Where one turn sends some rows of the set: a few examples, then the rows asked
lirav: -0.998 -0.239  4.526 -0.188 -0.898  2.202 -0.863 -2.676  1.552 -3.059 -1.049 -1.431 -0.475 -0.476 -1.511  2.492 -1.770  0.174  0.395  1.318 -0.824 -0.633  0.175  2.534 -1.275  1.669  1.499  0.459  2.878 -0.886  0.845 -0.874  0.399  1.531 -0.972
Vaka:  0.176  1.126  2.392 -1.048 -2.613  0.326 -1.437 -3.096  1.996 -1.979 -0.289 -1.243  1.585 -1.269 -0.079  1.412 -0.326 -0.091 -0.494  0.837 -1.923  0.565 -1.816  1.013  0.499  1.217  2.796  0.097  3.382 -0.829  1.688  0.503 -0.122  1.144 -2.334
vali: -0.868 -0.110  1.412 -1.070 -1.384 -1.435 -1.083 -1.761  2.715  0.171 -0.066 -2.557 -1.017 -1.458 -2.311 -0.310 -0.858  0.827 -4.161 -0.948  0.234 -3.236  0.418  3.777  1.418  1.468  1.662 -0.653  3.269 -2.516 -1.305 -0.432  2.483 -0.111  0.395
paruk: -1.008  1.406  1.466 -2.289 -0.795 -0.664  2.678  0.176  2.322  1.143 -0.279 -3.542  2.949 -2.099  0.307 -0.025 -0.073 -1.856 -0.128 -2.463 -2.227  1.352  2.565  3.479  0.632  2.307  1.778 -2.465  2.976 -2.918 -0.491  3.768 -1.507  0.028  0.736
zino: -2.258  0.831  3.244 -1.792  0.678 -0.001  2.850 -0.322  2.000 -0.201  0.058 -5.486  2.339 -2.250 -0.549 -0.156 -0.639 -0.563  1.440 -0.311 -2.051  0.126  4.422  3.451  0.175  1.047  0.703 -1.000 -0.503 -1.022 -0.462  1.208 -2.084  0.414  2.154
pul: -0.854  1.946  1.798 -0.642 -2.129  0.796 -2.028 -2.970  2.775 -1.738 -0.814 -1.466  0.253 -1.240 -0.599  1.819 -0.076 -1.162 -0.369  1.365 -1.782  0.050 -2.125  1.227 -0.212  0.863  2.496 -0.319  3.531 -1.068  1.085 -0.478 -0.149  2.041 -1.836
poba: -0.276  0.498  0.962 -0.266 -1.398 -0.275 -0.543 -2.024  3.279 -1.020 -1.085 -0.473 -0.938 -1.752 -1.985 -0.082 -1.611  1.983 -4.205  0.005  0.087 -2.667  0.233  3.724  1.378  1.906  2.043 -1.063  2.875 -2.877  0.141  0.827  2.115 -0.655  1.324
puzal:  0.292  1.293  3.102 -3.009  1.409  1.718  2.861 -1.504  2.093 -1.888 -0.346 -1.955 -1.130 -3.569 -0.878  0.484 -0.575  1.425 -2.591  3.009  0.009 -3.227  0.828  2.208 -0.541 -0.604  1.530 -2.027  1.412 -2.008  0.240 -1.840 -0.111 -0.611  1.303
renez: -2.018  1.572  1.953  1.490 -1.083 -0.868  2.596 -0.722  3.348  0.071 -2.135 -2.885  2.611 -1.740 -1.101 -0.662  2.158 -1.235 -0.870 -0.105 -2.864  1.145  3.676  4.370  0.083  1.767  0.497 -1.528  0.992 -1.993 -0.112  1.457  0.293  0.710  2.150
gapom: -0.942  0.476  3.722 -2.167  1.870  1.498  2.692 -0.873  1.506 -1.282 -0.039 -0.828 -0.641 -2.811 -1.158  1.083  0.413  0.839 -2.242  3.244 -0.319 -3.309  0.767  1.817  0.033 -0.426  1.568 -1.264  1.248 -2.559  0.770 -2.300 -0.971 -1.332  1.176
miv: -2.668  0.093  2.623 -2.325  0.019  0.127  3.466  0.081  1.999  0.844 -1.469 -5.087  1.995 -1.372 -0.393 -0.216 -0.589 -0.716  1.143 -0.193 -1.414  0.138  3.964  3.630  0.257  0.307  0.639 -0.678  0.132 -1.047 -0.042  2.467 -2.224  1.007  1.865
bodab: -1.062  1.731  0.940 -2.967 -0.602 -1.922  1.985 -0.405  3.537  0.968  0.232 -4.189  2.982 -1.924 -0.620 -0.020  0.687 -1.492  0.863 -2.508 -2.459  0.504  2.300  3.109  1.053  1.867  2.279 -2.902  2.795 -3.293  0.012  3.138 -0.696  0.331  1.305
mip: -3.637 -0.121  3.474 -2.398  0.900 -0.029  2.888  0.332  2.069  0.051 -0.476 -5.088  1.898 -2.107 -0.003 -0.777 -0.049 -0.828  1.577 -0.136 -1.914 -0.584  3.317  4.531  0.161  1.178  1.715 -1.027  0.438 -1.323  0.261  1.500 -1.923  1.453  2.164
vone:  0.670  0.828  1.407 -5.745 -1.145 -1.890 -0.308 -1.480  2.891  0.273 -0.972 -4.350 -0.675 -1.208 -1.801  0.621 -1.268  1.434 -1.629  2.026 -1.947 -2.450 -1.089  0.990 -0.621  0.345  2.236 -0.897  2.984 -2.343 -0.744  1.289  0.443 -1.383 -0.401
Fep: -3.157  0.584  1.433  0.854 -0.589 -0.589  1.885 -0.817  3.415  0.390 -2.112 -3.241  2.843 -2.130 -0.976 -0.808  2.033 -1.297  0.772  0.541 -2.094  0.958  3.097  4.691 -0.092  1.079  0.607 -2.015  2.281 -2.339  0.257  1.242  1.221  0.801  2.794
feku: -0.597  1.188  1.596 -0.605 -1.521 -1.191 -0.622 -1.116  3.409 -0.421  0.126 -1.027 -1.245 -0.467 -2.222  0.011 -0.428  1.033 -4.165 -0.690 -0.440 -2.475  0.333  2.823  2.308  0.495  1.628 -1.344  2.895 -2.572  0.231  0.227  3.082  0.399  1.527
delo: -0.325  0.779  1.538  0.300 -0.843 -1.210  0.186 -2.059  3.304 -0.375 -2.009 -1.448  0.474 -2.358 -1.898  1.551 -1.377  1.793 -3.016 -0.541 -0.025 -3.092 -0.149  3.854  3.353  1.029  1.806  0.561  3.287 -2.413 -0.218 -0.713  1.450 -0.733 -0.043
tig: -1.229  0.701  1.027 -2.816 -0.082 -1.659  2.016  0.036  2.557  0.575 -0.081 -3.285  3.611 -1.219 -0.808 -0.636  0.385 -2.380  0.298 -2.656 -1.964  1.007  2.767  2.586  0.888  1.821  2.253 -2.348  3.481 -3.173 -0.444  2.772 -1.049  0.647  1.602
rivu:  0.405  0.798  2.073 -4.967 -0.360 -1.798 -1.145 -0.285  1.785  0.154  0.565 -4.607 -1.048 -0.938 -2.474  0.984 -1.286  2.015 -1.599  1.226 -2.575 -1.680 -0.102  1.026 -1.688  0.426  1.704 -1.525  3.363 -2.683 -0.142  0.594 -0.264 -2.012  0.302
pora: -1.545  1.233  2.157 -2.586 -0.584 -1.737  1.706  0.026  2.470  0.711  0.589 -3.952  3.156 -2.480  0.460 -0.466  0.626 -2.499  1.176 -1.739 -2.549  0.722  1.986  3.707 -0.047  2.422  1.800 -2.868  3.535 -3.171 -0.425  2.899 -0.454  0.072  1.085
kefis: -0.369  1.383  1.407 -1.129 -1.689  0.998 -2.415 -2.193  2.673 -1.421 -0.487 -1.853  0.979 -1.987 -0.918  0.972 -0.280 -1.046 -0.107  1.603 -2.534  0.116 -1.917  0.572 -0.397  0.116  2.497  0.121  3.179 -0.550  0.972 -0.032 -0.171  1.498 -2.323
Rabil: -0.504  1.717  3.141 -1.791  0.959  1.536  2.473 -0.192  0.808 -1.587  0.138 -2.135 -1.281 -3.460 -2.143  0.074  0.045  0.916 -2.966  3.115 -0.499 -2.713 -0.006  3.044  0.093  0.084  1.683 -1.534  0.858 -1.073 -0.991 -2.204 -0.671 -0.429  0.669
gobe: -0.089  0.384  1.946 -4.799 -0.098 -2.357 -0.549 -1.196  2.480  0.682 -0.002 -5.497 -1.079 -1.726 -1.276  0.020 -0.246  1.216 -2.584  1.388 -1.993 -2.701  0.080  0.941 -1.810 -0.487  1.646 -1.220  3.141 -2.301 -0.445 -0.961  0.157 -0.841 -0.284
zag: -2.021  0.096  2.934 -2.087  0.911 -0.506  3.672  0.047  1.955 -0.123 -0.610 -5.244  2.026 -2.131 -0.975 -0.726 -0.606  0.020  2.196  0.042 -1.611 -0.630  4.000  3.466 -0.405  1.386  1.088 -1.618 -0.127 -1.356  0.045  1.531 -2.114  0.405  2.172
Muvid: -1.225  1.876  1.662 -3.286 -0.971 -1.605  1.936 -0.778  2.759  1.567  0.475 -3.636  2.943 -1.665 -1.005  0.641  1.232 -2.087  0.479 -2.199 -2.798  0.908  2.962  3.109  0.810  2.360  1.367 -2.344  2.599 -2.790 -0.628  3.075 -0.917  0.249  1.107
dema: -1.197 -0.091  1.163  0.383 -1.373 -0.517 -1.039 -1.203  3.355 -0.686 -0.388 -0.512 -0.054 -1.322 -1.954  0.387 -1.047  1.092 -3.487  0.117 -0.138 -2.105 -0.141  2.792  2.736  1.805  2.133 -0.316  2.672 -3.634 -0.005 -0.140  2.082 -1.657  0.975
tepus:  0.829  1.274  1.679 -3.857 -0.588 -3.340  0.319 -1.306  3.208  1.076 -0.999 -3.859  0.253 -1.817 -0.633  0.851 -1.137  2.424 -1.051  0.980 -2.251 -2.907 -0.669 -0.416  0.354  0.238  1.214 -0.467  3.705 -2.247  0.995 -0.009 -0.243 -1.021 -0.952
gised: -2.428 -0.443  2.403 -2.169  1.315 -0.463  2.826  0.149  1.398 -0.374 -1.218 -5.219  2.965 -1.211 -1.284 -0.866 -0.780 -1.060  1.624 -0.278 -1.625 -0.077  4.052  3.107 -0.370  0.566  1.426 -0.901  0.621 -1.413 -0.537  1.350 -2.325  0.686  2.346
tobos: -0.362 -0.221  3.771  0.331 -1.168  2.092 -0.440 -3.790  1.052 -2.856 -0.813 -0.603  1.117 -1.137 -1.208  2.419 -1.005  0.929  0.367  1.484 -0.788 -0.085  0.336  2.213 -0.152  0.781  1.460  0.307  2.731 -0.486  1.739 -0.482  0.545  0.740 -0.864
rupap:  0.441  0.474  3.978 -2.768  0.977  0.360  3.342 -0.606  1.582 -1.340 -1.107 -1.322 -0.111 -4.172 -1.473  1.357 -0.304  2.469 -1.662  2.341  0.027 -2.943  1.467  2.100  0.378  1.026  1.046 -0.588  2.781 -2.309  0.698 -2.576 -1.256 -1.016  0.028
toki: -0.900 -0.954  3.895 -0.258 -0.752  2.220 -1.852 -2.473  1.566 -2.594 -0.803 -0.647  0.146 -0.738 -2.360  2.289 -1.784 -0.139  0.129  0.591 -1.024 -0.726  0.887  3.039 -0.850  0.970  1.780  1.012  3.201 -0.884  1.215  0.004  0.556  1.217 -0.946
dared: -0.226 -0.182  4.067 -3.601 -0.887  2.073  0.702 -2.705  1.612 -1.983  0.580 -1.536  0.599 -0.862 -0.207  1.664 -0.676  1.301  0.740  1.226 -1.638  0.030 -0.031 -0.127  0.428  1.065  2.276 -0.012  2.890 -0.577  1.985 -0.259 -0.432  2.211 -1.690
getiv: -1.580  1.121  1.221  0.843 -1.081 -0.116  2.746 -0.515  3.248  0.318 -2.554 -3.075  2.854 -2.192 -0.583 -0.010  1.602 -1.410 -0.226  0.264 -1.719  1.896  3.890  4.065 -0.252  0.086  0.022 -2.026  1.957 -2.440  0.319  1.800  0.092  0.014  2.294
Vok: -0.499  0.483  3.564 -3.353 -1.209  2.006 -0.196 -1.807  2.421 -1.965  1.192 -1.363 -0.348 -1.085 -0.101  1.283 -1.266  0.413  0.763  0.926 -1.029 -0.013 -0.231 -0.646 -0.102  2.106  1.776 -0.783  3.602 -1.297  1.493 -0.917 -0.122  2.739 -1.290
Soge: -1.706  1.365  1.654  1.229 -1.006 -1.139  2.855 -0.565  3.495 -0.521 -2.746 -2.822  2.771 -2.293 -1.677 -0.510  2.148 -1.533 -0.046  0.060 -1.578  0.335  3.184  5.162  0.412  1.105  1.148 -2.047  1.320 -2.383  0.025  1.514  0.323  0.464  2.272
Vel: -0.008 -0.133  4.007 -3.045 -0.475  2.544  0.559 -1.159  2.141 -2.075  1.164 -0.377 -0.062 -1.418 -0.426  0.387 -0.741  0.143  0.272  1.001 -1.506 -0.343  0.413 -0.612 -0.125  1.439  1.873 -0.524  3.517 -0.870  1.781 -0.619  0.191  2.782 -1.598
bet: -1.874  0.772  0.881  0.950 -0.116 -0.959  2.674 -0.417  2.828 -0.418 -2.635 -2.668  3.579 -1.837 -1.379 -1.215  2.071 -2.223 -0.331  0.170 -1.642  1.077  3.245  3.755  0.090  0.590  1.220 -1.890  1.894 -2.257 -0.209  0.979 -0.281  0.844  2.507
bapo:  0.002  0.014  2.531 -4.631 -0.276 -2.085  0.080 -0.513  2.644  0.489 -0.189 -4.165 -0.120 -0.314 -1.164  0.761 -1.013  0.902 -1.239  1.784 -2.901 -2.641 -1.370 -0.207 -0.233  0.305  2.357 -0.444  2.918 -2.833 -0.643  0.709  0.145 -2.097 -0.889
Pezir: -0.633  0.419  2.755 -2.129  1.069  1.088  2.052 -1.114  1.429 -0.926  0.430 -2.029 -1.423 -3.937 -1.764 -0.399  0.696  1.308 -3.759  1.949  0.167 -2.972  1.334  2.978 -0.764  1.004  1.250 -2.018  2.473 -2.346 -0.459 -2.953 -0.043 -0.244  0.747

Fep moves to -> mip
bapo moves to -> dema
Where do these go?
kefis moves to -> toki
rivu moves to -> feku
lirav moves to -> Vok
vali moves to -> Pezir
poba moves to -> puzal
Muvid moves to -> renez
bet moves to -> gised
miv moves to -> paruk
Vaka moves to -> tobos
bodab moves to -> Soge
tepus moves to -> delo

